Each named turn below is shown by a few rows before and after it. Which turns, in which order, take the first row of each later pair to the second? The first pair is answered.
tok:
[-1.25 -1.33  2.06 -0.67 -0.69 -2.23  0.13 -0.86 -0.14 -0.56  0.82 -0.87] |-> [-1.76 -0.28  1.88 -1.26 -0.82 -2.35  0.63 -0.64  0.16 -0.57  0.14 -1.67]
[-0.40 -0.98  0.10  0.32  0.50 -1.51 -0.43  0.92  0.76  0.15  0.50  0.28] |-> [-0.83 -0.35 -0.41 -0.12  1.01 -1.39  0.42  1.22  0.26  0.87 -0.65 -0.91]
[ 0.44 -3.18 -0.32  0.09 -0.30 -1.19 -1.88  0.15  0.01 -2.72  1.63  1.79] |-> [-1.08 -0.11 -2.07 -1.60 -0.28 -1.25  0.01  1.69  1.94 -1.85 -1.90 -2.00]
[ 1.19 -2.33 -0.39 -0.33  0.56 -0.51 -2.34 -2.10 -0.64 -1.52  0.88  1.96] |-> [-0.52  0.16 -1.59 -1.56 -0.49 -1.31 -2.27  0.19  2.91 -1.45 -1.36 -0.78]
ruz:
[ 1.27 -0.64  1.13  0.73 -0.32  1.96 -0.98 -0.44 -1.45 -0.64  2.11  2.04] |-> [ 1.50 -0.94  0.86 -0.15  0.77  1.04 -0.34 -1.20 -2.33  0.82  1.49  2.05]
[ 0.17  0.01 -0.07 -0.44  0.20 -1.41 -0.72 -0.02  1.42  2.19 -0.60  2.15] |-> [ 0.27 -0.25  0.49  0.41 -1.37 -0.66 -0.99  1.31  1.93 -0.03  0.61  1.88]
[ 0.29  1.06  1.71 -0.43  0.20  1.63  1.96  2.51 -2.04  0.62  0.15 -2.39] |-> [-0.01  1.88  0.87 -1.58  0.57  1.86  1.32  1.10 -1.71  2.50 -1.12 -2.13]
zeve:
[-0.35 -3.28 -0.75  0.23  1.34 -4.41 -0.36  0.44  0.31  0.08  0.04  1.16] |-> [-0.07 -2.33  0.81  1.15  0.45 -3.95 -0.89  1.64  1.08  0.37  1.71  2.11]
[ 1.30  1.53  2.15  1.26 -0.91  2.22  1.17  2.40 -0.64 -0.90  1.85 -0.96] |-> [ 1.34  0.96  1.08  0.25  1.11  2.21  2.78  1.67 -2.11 -0.33 -0.41 -2.73]
[ 0.37 -3.10 -1.43  0.11 -1.82 -1.42 -0.98  0.30  1.48 -2.21  1.27  1.10] |-> [ 0.53 -1.29  0.72  1.02 -2.58 -0.66 -0.59  1.68  1.40 -1.92  2.60  0.64]
Zibe:
[-1.40  0.04  0.34  1.02  0.09 -1.97  0.54  1.07  0.89  1.99  1.00  1.09] |-> [-1.03  0.87 -0.47  0.20  1.24  0.13  2.10  0.10 -1.12  2.61 -0.37 -0.33]
[-1.48  1.42  0.78 -0.14 -1.02 -2.41 -0.53  2.89  2.39 -0.02  0.01  0.01] |-> [-0.77  2.65  0.18 -0.97  0.26  0.20  1.50  1.47 -0.22  0.99 -2.31 -1.89]
[ 0.07 -0.63 -0.61 -0.50  0.16  0.63  0.39 -1.33 -1.09 -1.45 -1.12 -0.42] |-> [-0.62 -1.04 -0.18  0.29 -0.48 -0.90 -0.30 -0.01  0.33 -1.70  0.69  0.92]
[ 0.39 -1.98 -1.67 -3.25  0.20  1.18  0.59 -1.22 -1.80  0.67 -1.87 -0.74] |-> [-0.62 -3.29 -0.79 -1.92 -1.27 -2.11 -1.68  0.80  1.34 -0.06  1.06  1.72]
Now pairs of rows:
Between the rows of a pair lie 2 to 3 turns.
[-0.95 -0.94 -1.33 -0.35 -1.65 -2.49 -0.35  2.50  2.87 -2.44  1.20 -0.66] |-> [-1.21  0.08 -3.00 -1.96 -0.48 -2.27 -1.14 -0.17  3.42  1.10 -1.16  0.14]
ruz then ruz
[-0.98  0.24  0.01  2.20 -0.90  0.69 -1.16  1.65  2.73 -2.48  1.35 -1.41] |-> [-0.97  1.16  0.17  1.92  0.61  1.22  1.03  1.55  0.42 -1.71 -0.08 -3.57]
zeve then zeve
[-0.17  1.38 -0.58 -0.93 -1.12 -0.16 -2.04 -1.69  2.62  2.65 -1.63  2.31] |-> [ 1.05  1.93  1.87  0.83 -2.22  2.88  0.92  1.95  0.17 -2.28  0.58 -1.18]
tok then ruz then zeve
[ 0.67 -1.08  1.73  0.40  2.71 -0.74  1.35  0.36 -2.85  1.90 -0.47  0.69] |-> [-0.17 -2.14  0.58  0.60  0.73 -2.75 -1.62  1.40  1.56  0.09  0.26  2.11]
zeve then tok
[ 0.88 -2.36  0.63 -0.05 -0.64  0.34 -2.78 -1.53  0.75 -0.67  1.46  2.41] |-> [ 1.04  0.26  1.53  0.00 -0.41  1.32 -2.24 -1.62  0.25  2.32  1.20  2.22]
zeve then ruz then ruz
[ 0.29 -0.50 -0.08  0.01  1.44  1.74  1.51 -2.51 -2.69  0.63 -1.11 -0.75] |-> [ 0.29 -1.28  2.21  1.76  0.14 -1.46 -0.63 -1.22 -0.91  1.11  2.44  2.17]
tok then ruz then zeve
[-0.39  1.00 -1.50 -1.12  2.46 -1.75  0.94 -2.18 -1.19  4.85 -2.99  0.32] |-> [ 0.05 -0.53 -0.04  0.75 -0.59 -2.69 -2.78 -1.60  1.84  3.70  1.11  4.24]
zeve then tok then zeve
[ 1.75 -0.72  1.21  0.48  1.93  0.48  2.30  0.18 -1.56  1.06 -0.57 -2.78] |-> [ 0.65 -3.14 -1.44  0.07  0.47 -1.52 -1.20 -0.90  1.94 -0.58 -1.24 -0.57]
zeve then zeve then tok
[ 0.45 -1.29 -2.36 -0.66  1.12 -0.16  0.75 -1.36 -0.62 -1.71 -1.66 -1.37] |-> [ 0.95 -1.82 -0.24  1.03 -0.89 -0.20 -1.42 -0.28  0.46 -2.41  2.00  1.10]
tok then zeve
[-1.09  2.21  1.36 -0.33  1.15 -3.04  1.68  0.91 -0.16  3.76 -0.16 -0.09] |-> [-1.12  1.39  2.52  0.79 -0.75 -2.46  1.38  3.26  0.63 -0.10  1.80 -0.79]
ruz then ruz
[ 1.08 -0.37 -1.45 -0.37  0.56  0.59  1.48 -1.28 -2.20 -0.81 -0.91 -1.22] |-> [ 1.14 -0.49 -0.13  0.84 -1.71  0.22 -1.42 -0.41  0.14 -1.06  1.80  1.61]
zeve then zeve then zeve
[ 0.81 -2.78  2.05  2.81 -0.36 -0.58 -0.09  2.53 -0.77 -1.16  3.16  2.05] |-> [-0.47  0.22  2.01  2.21 -0.93 -1.16  1.72  5.32  1.05 -0.91  0.94 -1.21]
zeve then tok
[-0.76  3.14 -0.45  0.21 -1.14  1.79 -0.02 -0.03  3.12  2.34 -0.57 -0.83] |-> [-0.99 -0.87 -1.20  0.56  1.25 -0.79  2.85  0.62 -0.42 -1.63 -1.22 -3.49]
ruz then zeve then zeve
[-1.56  0.49 -1.36 -0.59 -0.79 -0.38 -2.56 -1.19  1.57  0.84 -0.72  0.20] |-> [-0.71 -0.61 -0.77 -0.01  0.08  0.21 -2.34 -2.34 -0.19  0.86  0.21  1.39]
tok then tok
[ 1.96 -2.94 -1.45 -0.13  3.69 -0.69  0.43 -3.13 -1.85  0.55  0.49  2.19] |-> [ 1.61  0.55 -3.23 -1.69 -0.23  2.88 -1.72 -1.87  3.64 -0.31 -1.60  0.66]
ruz then tok
[ 0.95 -0.14  1.06  0.20 -0.14  0.20  0.16 -0.38 -2.21 -0.83  0.93  1.13] |-> [-0.05  0.81 -0.95 -1.37  0.06 -0.53  0.70 -0.20 -0.87 -0.79 -1.90 -1.17]
tok then tok then zeve
[-0.11 -0.54  0.05 -0.55  1.72  0.26  0.55 -1.42  1.65  0.67 -4.37  0.36] |-> [ 0.97 -0.77  2.98  1.89  0.54  1.15 -0.34 -0.76  1.17  0.59 -0.03  2.97]
tok then zeve then zeve
[-0.55  2.04  0.45 -0.58 -0.32  0.17 -0.34 -0.42  0.95  3.21  0.07  1.07] |-> [-0.09  1.74  0.74 -0.76  0.65  0.34  0.34 -1.23 -0.53  3.52 -0.31  0.82]
tok then zeve
[ 0.53 -1.51 -0.82  0.71  1.44  0.72  2.00 -0.65 -2.50 -1.92 -0.34 -1.26] |-> [ 0.10 -1.00 -2.62 -0.29  0.24  1.57 -1.19 -2.94  0.55 -0.67 -1.64  0.66]
ruz then zeve
[ 0.13 -2.30 -1.75 -0.67  1.20 -0.56  0.31 -1.29 -2.14 -0.56 -0.74 -0.77] |-> [-0.86 -2.04 -1.86 -0.56 -0.47 -1.84 -0.71  0.98  0.76 -1.74 -0.36 -0.88]
zeve then tok then ruz
[-0.04 -1.37 -2.24 -1.23 -0.45  0.16 -1.32 -1.09  1.08 -1.33 -1.47  0.11] |-> [-0.09  0.83 -1.59 -1.93 -0.05  1.08 -0.10 -0.48  0.56  0.17 -2.56 -1.41]
zeve then tok
[ 1.44 -1.86 -0.22 -0.26 -0.15  1.29 -0.39 -2.29  0.26  1.76 -1.04  0.13] |-> [ 1.73 -1.24  1.12  0.63 -0.81  1.28 -1.15 -1.34  0.81  1.92  0.37  0.81]
zeve then zeve
[-0.93 -0.71 -0.75  0.17 -0.24 -3.13  0.24  1.26  0.72 -1.40  0.63 -0.99] |-> [-1.29  1.00 -0.20  0.27 -0.35 -2.67 -0.82  0.83  1.74  1.20  1.24  0.55]
ruz then zeve then zeve
[-1.29 -1.34 -2.05 -1.43  2.55 -0.09  2.26 -0.92 -0.18 -0.90 -2.38 -1.34] |-> [-0.30 -2.64 -1.85 -1.06  1.26  0.79 -1.17 -3.03  1.14 -0.79 -0.35  2.40]
tok then ruz
[-1.04  0.23  0.04 -0.34 -1.14 -0.94  0.47  3.95  4.12 -1.39  1.48 -2.00] |-> [-1.32 -1.83 -1.00 -1.19  2.65 -4.33  1.66  1.71  1.78  1.44  0.45 -1.34]
ruz then zeve
[ 0.24 -0.71  1.69  2.23  2.65 -2.78  2.14  0.95 -2.14  0.71  1.34 -0.01] |-> [-1.00 -0.51 -0.45  0.98  2.68 -3.98  2.41  1.30 -0.09  0.80 -1.18 -1.38]
tok then tok then zeve
[ 0.27 -1.34 -1.23  0.98  2.20  1.70  0.44 -1.48 -1.68  1.23 -0.27  0.29] |-> [ 0.47  0.01  0.85  2.14  1.50  1.69  0.85  0.32 -1.73  1.48  1.82  0.13]
Zibe then zeve then Zibe
[-0.43 -2.96 -2.70 -1.06  1.24 -1.32 -0.61 -2.42  0.07  0.51 -1.05  0.34] |-> [-1.23 -1.04 -1.44 -0.24 -1.72 -0.96 -0.07  2.02  2.78 -2.46 -0.03 -1.92]
zeve then tok then ruz
[ 0.31  0.83  1.22  0.73 -0.07  0.89  0.61  1.24 -0.11 -0.63  1.16 -0.45] |-> [ 0.21  0.43  0.68  0.35  0.51 -0.39 -0.34 -0.09  0.46  1.74  0.74  1.59]
ruz then tok then ruz
[ 0.49  3.01 -0.35 -1.50  0.33  3.24  1.74 -2.18  1.14 -0.33 -2.53 -2.73] |-> [ 0.47  1.04  0.57 -0.51  3.05  0.18  3.86 -1.76 -1.95 -0.43 -1.46 -2.99]
ruz then ruz
[-0.15 -0.67 -0.22  0.13 -0.30 -1.52 -0.70  1.08  1.59 -0.74  0.15 -0.11] |-> [ 0.16  0.54  0.73  0.42 -0.05 -0.65  0.51  1.92  0.67 -0.17  0.75 -1.03]
zeve then zeve
[-0.12 -2.51 -0.26 -1.79  1.66 -2.47 -0.72  0.68  0.58 -1.02  0.75  0.21] |-> [-0.34 -1.80 -0.29 -1.78  1.29 -2.66 -1.00  1.29  1.62 -0.94  0.48 -0.16]
tok then zeve
[ 0.09  3.10  3.01  1.30 -0.25  3.37  1.10  1.92 -1.64  0.70  2.18 -0.99] |-> [ 0.53 -1.10  2.52  2.13 -0.44  1.84 -1.12  0.43 -1.72 -1.48  4.45  2.00]
zeve then tok
[ 1.00  0.23  1.02  0.38 -0.20  1.81  0.84  1.04 -0.73 -0.78  1.09  0.66] |-> [ 0.23  1.08 -0.29 -0.80  0.32  0.87  0.31 -0.19  0.75  1.92 -1.10  0.66]
tok then ruz then ruz
[-0.67  0.41  1.13 -1.25  1.20 -0.87 -1.11  1.08  0.41  2.61  0.58  0.91] |-> [-0.77  0.88  1.27 -1.16  1.42 -1.16  0.57  2.46 -0.17  1.25  0.46 -0.92]
ruz then ruz then tok
[-0.08  1.27 -1.24 -0.03 -0.65  3.13  1.95 -1.34 -0.50 -0.27 -2.03 -1.10] |-> [ 0.16 -2.61 -0.54  1.22 -0.20  1.03  0.65 -1.62 -1.18 -2.25  0.51  1.36]
zeve then tok then ruz
[ 0.67  0.09 -0.08 -1.20  0.19  1.01 -1.60 -0.35 -0.12 -0.82  0.09  3.02] |-> [-0.25  0.54  0.04 -0.86  1.16 -0.10  1.26  2.47 -0.69 -2.09 -0.42 -0.38]
tok then ruz then tok
[-1.42 -1.41 -1.17 -0.15  1.70 -3.30  0.88  0.98 -0.21 -0.10  0.73 -0.83] |-> [-1.46  0.36 -0.81 -0.06 -0.49 -1.92 -1.51  0.53  2.77  1.94  1.05  1.08]
zeve then ruz then zeve
